Each path below is one point turned by a fixed rotation once a step. After each direction that follows a path, write how fast that rotation turns it, in deg/step (0 if it stays still).
Each turn is a multiple of 5 degrees from 10 to 175, or 0.
Each row of a path follows its step; steps can be skipped.

step 2: [-14   1  11  -4  13   3   0  13  14  -6   3   7  -8  -2 -11  -3  -1   6
  10   9  -2  21  15  13  -4  13  11  -8 -20   5   8 -12 -10  -1   8   2
   3  16 -15   1  -5  -1  -2 -12 -17 -21   3  -6  12  23 -11  -6   9   9]
step 3: [-11   0  -5   1  -8   9   2  13  -8  20   9  -9   7  13  -3  -4  13  -2
  26  18   4 -10  -5   2   0  10   8   3  17  -6  11  -3   1   7  -1  -7
  13   3   0   3   4  12 -22  -6  -3  12  -9   9  21 -14 -13  -5  21   0]
step 6: [ -7  -4  20  -7   7  -8  -5 -11  12   1  -3  -3   0 -16  18 -20  10   4
  -1  -4   9   0  -2  16   1  -2  -2  11  -3  15  -5   7  -3 -12  26  -7
  -9  10   7   4  10  -6   7 -11   4   6   0 -14   5 -17   4   6 -19 -22]
step 12: [ 11   2  -9  14  12   2  16  -3  -7   3 -24  -6  -3  -4  -3  -1  12  -2
 -15  -4   6   7  16 -12  -3  -6   6 -20  10  11 -10 -11   7   6   3   3
 -20  15  14   7   4   8  12  -5 -10 -19  -2  -8  23  -3   4  12   0  -3]
step 13: [  1 -23   6  17  17   7   1   8  16  -2  -6  -7 -16  -8  -6   6 -12  20
  14   5   1  -8  13   2  -2   6  11   5   2  -7  19 -10 -19  19   9   7
   0 -10   4 -14  10  14   6  -1  -9   1 -13   5  -5 -10   4  -2 -11   8]
step 14: [  8 -31  -9  -9  -3   2   1   0   0  -6   5   7   1  -7   4   0  -2  -3
  14   8  -5  -9 -13  20  15   6  10   1   2  11   7   3  -8 -12  15   4
  15   6  24   7 -13  -5 -16  -7   7   2  -4   7  11  28 -10   2   3  -6]
step 15: [ -2  13 -15 -11  -5 -11  -8  13  -6   6  15  -6   4   4  -2  11  23  11
 -11  -1   7   8  -7  11  17  -4  -7 -15   9 -11  13  -5   2 -14  -4 -12
  10   0   8  -4 -10   2 -17 -11   3  -5   9  17 -22 -15   7   8  -6   9]
step 16: [ -1   8  13 -24   8  18  -7  -1  -4 -18   4 -16 -13   3   4   4   1 -16
   6 -20  16   8  -6 -28  -1 -11   5   2   8   3   5  16  19 -17  -1   3
  -7  -8  -5  -5   9   6 -13   5   8   2  -1  -7  -6   3  13   2  -4  -4]
step 17: [  8  -2   6   6   7  -4  14 -17 -10 -14 -12   0  -2  -9  -6  -9  -4   7
  -1   3   4  20  23  -2   3  15 -14   3   9  14 -15  22  -6  -7   4   5
  -3  -1 -16   2  -1  13   3  -3  -5 -12  28  -5   3 -15 -12   0  -4  -4]
Directions:
[ 1 -1  2  1  4  6 -5  0  0 -6  0  3  1  1 -1  2 -6  3  3 -3 -2 -2  2 -4
 -4  2 -2 -1  0 -5 -1 -5  1 -3  1 -2  0 -2 -3  1  1 -1 -1 -3  1 -3 -2  3
 -4  5  2 -5 -1 -3] : 125
[-3  2  1  4 -3  1  1  0  1 -4  3  1  3 -7  1  6  4 -3 -3 -2 -3 -2 -3 -1
  1  1  0 -1 -2  4 -1  2  3 -4 -2 -1  4  2  3 -3  3 -4 -3  4 -6 -2 -1  1
 -6 -3  0 -1 -1 -3] : 70
[ 0  6  3 -1 -2  0  6 -2  0  6  0  0  3  1  0  4  1  3  4  1 -3 -2  7  1
  2  2 -4  2  3 -2  4 -1  2  1  1 -2  0  1  0 -4  1  3  1 -2  0  1 -5  1
 -4 -3  4 -1 -2  4] : 145
[ 3 -3  0  2 -4  2  3 -3 -4  2  3 -2  2 -1  3 -6 -1  0 -3 -3 -3 -1  0 -1
  3  6 -2 -2  1  1 -7 -4  1 -2  6 -1  3  0  1  6 -5  0  0 -1 -1 -2  2  0
  1 -3  3  0 -1  1] : 135
[-3 -5  5  3  2 -3  1  5 -1  3  4  2  0  4  4 -1 -1  1 -3  1 -2 -1  1  1
 -3  0  2 -3  5  1  4  3  4  4 -2  2  7  1 -1  3  1 -2 -2  1  2 -4 -2  3
  0  3 -3  2 -4  0] : 65
[ 0  1  2 -3 -2  0  3 -6 -4  0 -5  0  1 -3 -1 -1 -1 -2 -2  3 -3  5  2  2
  3 -1  1  2  6  2  3 -3 -2  1 -2 -1 -3  1  0  2 -1 -4  1  0  1 -2 -1  3
 -3  6 -4  1  1 -9] : 140

step 5: [-20  14   1  10   0   4   6 -14  11   6  -4  24  -6   4 -14  -1   4   8
 -19   2  13   4   6  21 -15   4  -9  -6   5 -12   6  11   2  -2   6   1
   2  19   0   6  11   5  -5  16  -3  -9   8  16  -3  -6 -19  -7   2   3]
step 7: [-18  11   4  -4  -3   2   5  30  -3   3  -9   4  13   8 -12  -3   1  -2
 -11  -1  22  -8   5  21  -8 -17  13   4  -8   7  19   0   0  -5   8   7
 -13  -3  -5 -10   9 -17   5   7 -20  -1  -6   9   2  -1  -3   9  -8  -1]
step 8: [-15  11   7  -4   7 -15   2   2  -5  34 -11   2   7   2 -11   3  10  -3
 -19   1   8  14  -7   5 -18  -4   2  -8  18  16  12   0   7  -1   0   8
   7  -1 -10 -11  -9  -1 -11  10  -5  -1 -11   8   8 -10 -18  -1  10   3]
step 11: [-36  -6  -4   3   2  -6   3  14   2   2 -20  -3   0   5   9  16  -3   0
  -1   0  15  11  11   6   2 -14   4 -12  12  10  17  -1   9   3 -11   1
 -17  -1  -8  -5  -9 -11   3 -15  -5  13  -1   6 -10 -14  -7   3   6   6]
step 13: [ -8   0   4  23  -8   3 -16 -10  -5   2   3   7 -10   2   2   5   1  14
 -18   0  23   9   1 -15   5 -10   5 -10   1 -10  17   5  -7   7  -4  -4
   9   3  -3  -8 -12 -11  11  26  -3  12   0  18  -4 -12   0  -3  13  10]
step 14: [-16 -14  -9  -1 -21  16   4  11   2  -2  -5   7  -2  11   5   5   5  -2
  -7 -11  23 -15   8   6  -1 -11   3 -13 -10 -14  14   6   5  -4  -7 -12
  -5   8  -5 -23 -21   6 -13   6 -13   0  -5  12   0   0   2  13   9   2]
step 15: [-14   5  -3   0  -4  -1  -5   5  -4  21 -12 -14  -4   2   2  15  16  -6
 -12 -17  13 -10  11 -14  -2 -10  -6  -6 -11  11  11   7  -9 -14  -7   5
 -11  -5  -9  -9 -10  -5   0   1 -12  -2 -12 -10  -9 -14  -9   8  -6  27]
step 17: [  4  -3   4  28   0  -4  -5  -7  -8  -2   1  17  -6  -5   0  -3   3  -1
  -2 -10   5   8 -10   2  -5 -11 -16 -15  -9   2  12   9   6  -6   6 -17
   2  13 -16 -19 -18   9 -12  13  -9  -1  14  -1 -11 -20  -7   9  -5  11]
step 18: [-14  -5  -1  22  -8   3  19   4  -9 -11   1  11  -5   6   4  16  14   0
 -20  -7   6 -11  14  -1  -2  -7 -12   1  -9  -3   9  -8  -9  -3  -1  -9
 -15   6 -26   0 -10  -8   8 -16  -1  -7  10   6  -2 -15   1  17   2  -1]
Directions:
[ 1 -2  1 -5  2 -2  3 -1 -1 -1 -2 -4 -2 -3 -2  4  1  4  1 -4  0  0 -3  3
  1  4  1  0 -1 -2 -1  4 -1  2  5 -4  1  1 -3 -3  1  4  0  2  0 -1 -5  4
 -4  6 -6  5 -2 -3] : 160
[-1  0  3 -2  4  4 -1 -5 -2 -7  1  6  0 -1  0  3  1  3 -5  1 -5 -2  1  4
  2 -2  0  0  0  2  3  1 -3  0 -5  2  2  2  3 -1  2 -6  0  0 -2  4 -1 -2
 -2  0 -2  3  4 -3] : 55
[-3  7  3 -1 -1 -3 -1  2  8  0  1 -4 -2  1 -4  6  4 -1  0  0 -3 -2  2  1
  2  2  2 -2  2  5 -2 -3  1  0  3  7  0  2  2 -3 -3  2  0 -3  0  2 -3 -3
  1 -2  1  1  0 -1] : 95
[ 1  5 -2 -2 -1  3 -9 -1 -1 -6 -2 -1  2  2 -3 -2 -3 -2  3  4  4  3 -3  1
  3  0  2 -2 -2  3  3  1  1  2  4 -1  4  0  1  0 -2 -2  0 -2  0 -5 -2  7
  2 -2  0  0  1 -1] : 120
[-1  0 -1  3  2 -6  3  1  0 -2  3  2  2 -4 -1  0 -2  1  0  3 -2  5 -4 -6
 -1 -1 -3  0 -2  4  1 -2  6  3 -3 -1 -4  3 -2  0 -2 -2  3 -7  4  1 -1  1
  0  3 -1  3  1 -5] : 40

step 3: [  9   4  -5  11 -16  -1  -5   3  10  -6  -2 -16 -13 -17   8  -2   3  23
  -2  12   8   8  -7   9  11   2  -1 -22  -9  -8   4  17  -5   8  14  10
   4   7   8   8  -6   5   7  16   0  11 -17 -13 -12  -3  21 -15  -1  10]
step 4: [  3  -5   7   1 -12   1  11 -15  23 -11 -10   5  10   5 -10  -5 -17   3
 -15  12   3  15  -5   1  -3  19  -5   6  -3   2  -3 -11  -8 -11 -17 -10
   1   4 -14  14   6 -10  11  19  11  -9  12  21  -6   7  -4  -3  -7 -15]
step 7: [ 12  -8  -3  24   4  -4  13 -15  13  10   7 -14  -8  -2  -7  -6   1  -9
   0   4  20   9  -9   1   3 -17  12  -3  13   0   8   9 -27  12   2 -14
  -7   2  -6  17   3  -4 -16  10  17   8  15   3   5   7  -3  12  -5   3]
step 9: [ 10   4 -14   7  -3  -7  -9  16 -11  -6   4  28 -16 -11 -18   3  14   3
  -9  13   0  10   5  -4   0  10   6  -8   8  -9   3  13 -19   7   9 -16
 -12 -24  -5   2  12  -1   2  -3   0  -5  -6   8   0 -11  -6 -23   1   4]
step 10: [ -4   3 -12  -3  10  -6   5 -23   2 -12  19  -1   0  -4  17  -6 -11  -1
  -1  15 -11   3 -17  15  -6  -5   3 -10  -8  18  22  -6   4   2  12   0
 -11   2 -28   0 -10   2  -4  -6  10   7   0  22   0   6  13   6 -11   0]
step 11: [  7   3   6  21  -3  -7   6 -11 -11   7 -20  10  -4  12  -4 -30   6   9
   0  -3  -9   0  14  -5 -14   4   9  -9  -4  10  -1 -17  -3  12  17  -4
  10 -14  27   8   5   6  10  14  14   9  -3  -5   4   6  -3   3  -1 -12]
step 15: [ -4  31   7   2  -8  -6   1  -4   9 -17   3   1  -1  -3 -14   5 -26   6
  -2   6   1  -4  19   9  13   5   6  -2   7   5  -4  11  -8   9  -1 -21
  -4  -1  20  -9   2  -7   0   0  11  21 -20  -7  -1  -1   0   0 -12  18]
step 16: [ 17   1 -16  -9 -12  15  10 -10  16  -9  -4   7  -2  -4  13  -6  11   4
  -9  11 -12  12  -7 -20  19  15  -6   7  -4   8  -2  -9  11   5 -10   8
   6 -12   5 -10 -11   9  -9   1   0  -2  -4  23 -14 -19   8   4  -1  -5]
step 17: [ 10   8  -2  20  16   0   7  -4  14   4   0  11  10  -7   7  15  -3  15
   1  15  -3  -1  14  12  -8  -1 -11 -12 -10  -4   4  -3 -13   1  -5   1
  -5 -16  10   0   7 -17   0 -20   8  -4   5 -17  -1  16   8  12   6 -28]
Directions:
[ 1  6  2  3  0 -1  2  1  4  0  4 -3 -5 -1  5  1 -5  2  0  1 -2 -5  0  1
  2 -2  3  3  2 -2 -1  0  6  0  7  0  2  5 -3 -5  4  0 -4 -1  1 -1  0 -2
  2  3  1 -3  1  0] : 145
[ 2  0  2 -1  1 -4  0 -1 -1 -2  0  7  0  4  0  1 -1  0 -2  1 -2  2  1 -2
  4  0  2 -3 -7  7 -4  3  6  3  2  0  1  1 -1  1  2 -4 -1  1 -6  5 -1 -4
 -2 -2 -3  6  0  1] : 25
[-3 -1 -3 -6 -5 -3 -2  2 -1  0  1 -1 -2  0 -1 -2 -2  4  2  1  0  1  5  2
 -1 -4  0  0  1 -3  1  5  1  5  0  3  2  0  2 -2 -1 -5 -1 -2  1  0  1  1
 -2 -8 -5 -6 -2  1] : 115
[-5 -1 -2  2 -1  5  1  7  2  2 -5  1 -2  0  3  0  0  3  0  0  3  4 -4  0
  2  5  2  1 -4 -2  3  1 -4  0 -1  3 -1 -1 -1 -4  4 -5 -2  3  0 -2  2 -3
 -3  3 -1  1 -1 -3] : 80

step 2: [-10  -3 -11   3   7  -2   0   0   4   8 -21  -9 -17  -5  -1  -4   5  15
  16   3   1  -4  17  -4  12  19   9  -3  -1 -15  -4  -5  12  18 -13   6
 -11   0  10  -4  14   0  -5  22 -15   3 -18  -2  15   5   2  -4  11   2]
step 6: [ -2   4   3  10   0   8 -15   4 -12  -4 -11 -15   5   7 -10  -2   3   9
  -7   7   3   2   9   5 -11  21 -17  -9   7  -2   3   6  -2   9  15   0
 -16  -6  -5 -21  -2   3   8  31  -9   5   9  -5  -1  21   4 -11  14   4]
step 7: [ 13 -13   5  -5   8 -11   7  -4  -5  -6 -22 -13  12   0  16  -7   1   4
   6  21  11   8  19  12  -9  14   5  -8   2 -10   8  17   0   1  -9   8
  -7  -4  16  -4   3 -12  -4   4   0   8  -5   4   1  17 -18   0  19   1]
step 11: [  1  -1  -1   5   0  -4   3  -3 -12   8  -4  -5   2   0  21   9   1  11
 -13  10  -6 -12   7   1  13  11 -12   0  -1 -10   2   5   4  -2 -10 -20
  -3   9  10 -26  13  -7  18  28   9  -3  -1  -4   0 -10  -3  -8  21   4]
step 12: [ -4   5   0   6  -1   7   9   0  -9   7  -3   7  -4 -21   3  -2   4  -8
  -2  34   4  -7  24  -4 -22   2   1  -9   3 -17  -6 -16  13 -11 -15   5
   2   5  17 -14   5 -11 -12  11   2  -5   2   9  -1  -5 -10   0  11   1]
step 13: [  4   7  -1   8  -9  11  -7  -3  -4  -1   9 -16  -6 -36   2  -4   2  11
  -6  -2  18   2   0 -14  -6   4  19  -2  -1 -15   3   9   6  -5  -9   4
   4   5 -10 -11  -8  -4  -9  13  17 -16  -4  -4   9  10   7  13  15   2]
step 14: [  4   4  -7  20  -7   7 -10 -10   1   1   9  -6   2  -4   5   7 -10   5
  -7  -5  -5 -11   2  -4 -14   3 -13  -7  12  -6   3   7  30   2  19  -5
 -11   2  -4   1   2 -11  -6  11  14   3  12   2   7  33   5  -9  19   0]
step 16: [  9  -1  27   0   3 -20  -5   7  -6   3   2   2   1  -7   2   5   9 -10
 -17  15  13 -11  12   5  -4   1  -4  14   4   5   1   9   5  13   0  -5
  17 -11   5 -14 -18  -6   6  21  11  -3   4   8   0   2  -5   8  27  -7]
step 18: [ -1  -8  -2  -3  -3  -4   5   7  17 -23  -1  -5   2  -7  15  15  -3  15
   8   7   8  -6  -8  -6 -18  -1   2   9   1 -23  -3   3   4  -3  -6   6
  -9  -8 -10   6  -1   2  13   3  23 -19   9   1 -12  12  13   7  19   3]
Directions:
[-1 -2 -1 -1 -4  0  3  3 -1 -3  0  1 -2  5 -3  0 -1 -3 -3  2  5 -1  0 -4
  1  1 -4 -2  0  5  3  1 -2 -3 -4  0  3 -7  1 -6  2  5  3  3  2 -2  4  2
 -1 -4 -3 -4  0  2] : 65
[-2 -2 -5  2  0  1 -2  3 -1 -1 -1  5 -4  0  2  0  0  6 -1 -1 -1 -6  0  2
  4  4  2  4  0 -5 -2 -5  2 -4 -2  0  0  0  5 -3  2  0  1 -1  5  1 -3  2
 -1 -3  1  2 -6  3] : 40
[ 1 -2  4 -1 -3  3 -1 -5  4  2  3 -7 -5  3 -2  0  1  2  2  1 -1  2 -5  2
  0  0 -2 -1  4  0  0 -4  2 -3  2 -3 -3 -4  2 -1  0  0  2 -4  4 -2  1  1
  4  2  8 -1 -1  1] : 80
[-1  1 -2 -3  1 -2 -2 -2  0  2  1 -1  2 -2  0 -4 -6  2  0  2  2 -6  6  1
 -2 -5 -7 -3  4  2  2 -3  2  0 -2  1  1 -2  0  3  0  0  2 -3  1  1 -3  2
  2  3 -4  4 -5 -3] : 155
[ 4 -2  3  1  5 -1  3 -3 -2 -5  3  4 -2 -2  2  2 -2  1  2 -1  5  3  0 -4
  1  0 -2 -4 -2 -1 -3 -4  1  3  0  1 -2  3  5 -5 -8  0 -1 -5 -1 -5  1 -3
  2 -1 -3  1 -1  0] : 80
[-1  2  1  0 -1  1  2  0 -2  2  2  2  0  0  1  0  0 -2 -5 -2  1  0 -5  5
 -6  1 -5 -5 -2  0 -3 -1  2  2  5 -2 -5  4 -2 -2  0  0  2  3  2  8  3  3
  2 -3 -3 -1 -4  2] : 135
[ 4 -1  0 -5  2  1  4 -4 -4  4  0 -4  1  0  2  0 -2  2 -1 -4  4  2 -4 -2
  2  2  1  1 -2  2  3  2 -4 -5 -4 -2 -2  4 -1 -1  3  3 -1  3  3  3 -7 -4
  1  1 -1  2 -2  1] : 170

step 1: [ -7  -3   4   7   5   6  -9 -16   7  -1  13   0   6  -9 -17  18  -4   2
  -5   2   5   0 -12   3   1   5  -4   6  15  -2  -3  -9 -10 -14  25  -5
 -10 -11  -5 -12  -3  -5  10  -8  14   7 -15  -6   2   1  13 -18  10   9]
step 7: [-12   7 -13   3  -3  -3  -2 -10 -19  -3  12   2   5 -11   2 -13 -20  -5
   8  22   6   0   9   4   4 -19   1  -8  -2  -9   6  -3   1   6   5  -3
  -8 -17 -10   5  -8 -10  -6  13   7  -8 -19   3   4 -14  12  -1  -3  -2]
step 8: [  2  -4  -2   2 -12  -8   7   7   3 -12  10   0   4  -4   4  10  11   7
   6   6   0 -11  13  11  -1  19   7  -5  15  -4   6  10  -4  -9   6  -3
   0 -16 -12  15  -3 -25   4   4  17  18 -18 -12   3  -1   5  -6   7  -8]
step 10: [  1  -4   6 -12  -1  20 -18  -7  -4  -6   0  -5  -1  -4  -5  -2 -24   7
   9  -1  23 -16   9 -15   9  -4   8 -14  -7  -6 -16   3   6   4   6   2
   2   8 -12  -2   6   1  14   6  11 -10  -4  -7   1   4   1 -12  10   7]
step 12: [ 11   5   5   6  12  -7  -2  -8   5 -14  22  11  18  -3   7   6 -11  -5
   1   4   1   4   0  14  13  -1  -3  -2   5 -20  19  -9   3  -8  15   6
 -17  -1 -14 -11   3  -3 -15   6  -2   2   0   4  10 -11   4  -9  13  -3]
step 13: [ -2  -6   0  14  17  15   2 -12   0  -1  16  14  -6  -5   0  20  -2   1
  -9  12 -14 -23   5   0   5  -8  16  -8  16   2   0   3  -2   0  11   1
  -8 -12 -10   1   4 -11  11  -3   5   2 -11  -4 -14   8 -12  -7   7  -1]
step 15: [  4   3  -3 -19  -7  -9  -9  -1 -13  -9  -7  18  10  -1   2  -8 -18   4
  13  12   3 -13  -6  -2   7   8  -6 -21   8  -7   0  24   2  -7   1   5
   7  -3  -6   6  -2  -9  -1   9 -10  -1 -21  -1   6  -8  14   2  10   7]
step 17: [  7  -5   5  10  -7   6 -14  -3  11  -1  13  -5  12   6  20  -6  -7 -12
  -6   1  23  -5  13  -1   4   5   6 -10  17  -9  11 -10  -5  -3   6   7
 -16   2 -23   5  15   8   0  -3  12   3   5  -4  -2  14   3   0  -5  11]
step 18: [-19  -2  -7   2  -9  29   8 -18  -9  -9   5   4   8   3  -6   3 -15  -4
   5  10   2  -7   3  -3   6 -17   1 -13  12 -16  -8   4 -11   0  23  -8
   2  -3  -5   9  11  10   7   8   4  -2   2  -8   0  -1   3   5   8 -11]
Directions:
[ 3  0 -4 -2 -1 -5 -8  1 -3  1 -2  1 -1  0  1 -3  1  1  4  3 -3  3 -1  0
 -6  3  0  0 -2  3 -5  2 -4  0  4  2  4 -1 -2  1  1 -2 -1  0  1  1 -1 -3
 -5  0 -6 -5  2  0] : 60
[ 0 -2 -2 -2  0  4 -1  0  0  4  0  4  4  2  3  2  5  3 -1  1 -1 -4  1 -1
 -2 -1  1 -4  1  3 -1  0 -8  0  2 -2  0  4  4 -4 -2  3  2  0  4 -5  4  2
 -1  0  6 -5  0 -1] : 85
[ 0  3 -4  0 -4  2  0 -1  6  0  3 -2 -4 -2  0 -2 -1 -2 -4  1 -2 -4  1  2
  0  2  3 -1  1  3 -4 -2  2  4 -1  3  7  0 -3 -3 -2  1  0  0 -2  0 -4  5
  5  3  1 -6 -1 -5] : 125
[-2 -1  2  1 -1 -2 -4  0  2  4  1  2 -2 -2  8 -4  1  2  0  3  4 -2 -3  4
  0 -4 -6  2 -1 -3 -5 -4  2 -4  1  1 -3  3 -3  1 -1 -2  0  5 -4 -5  0  1
  0  1  2  2  2 -1] : 140
[ 6 -1  4  2  4  1 -4 -2  0  2  2 -3 -3 -4 -2  2  1  1 -2  1  1 -4 -4  0
 -3  3  5  4  0 -4  4 -1 -4 -3 -2  3 -3 -1  2  4  8  2  3 -1 -3  0  0  2
  0  0 -1 -4 -4 -1] : 95
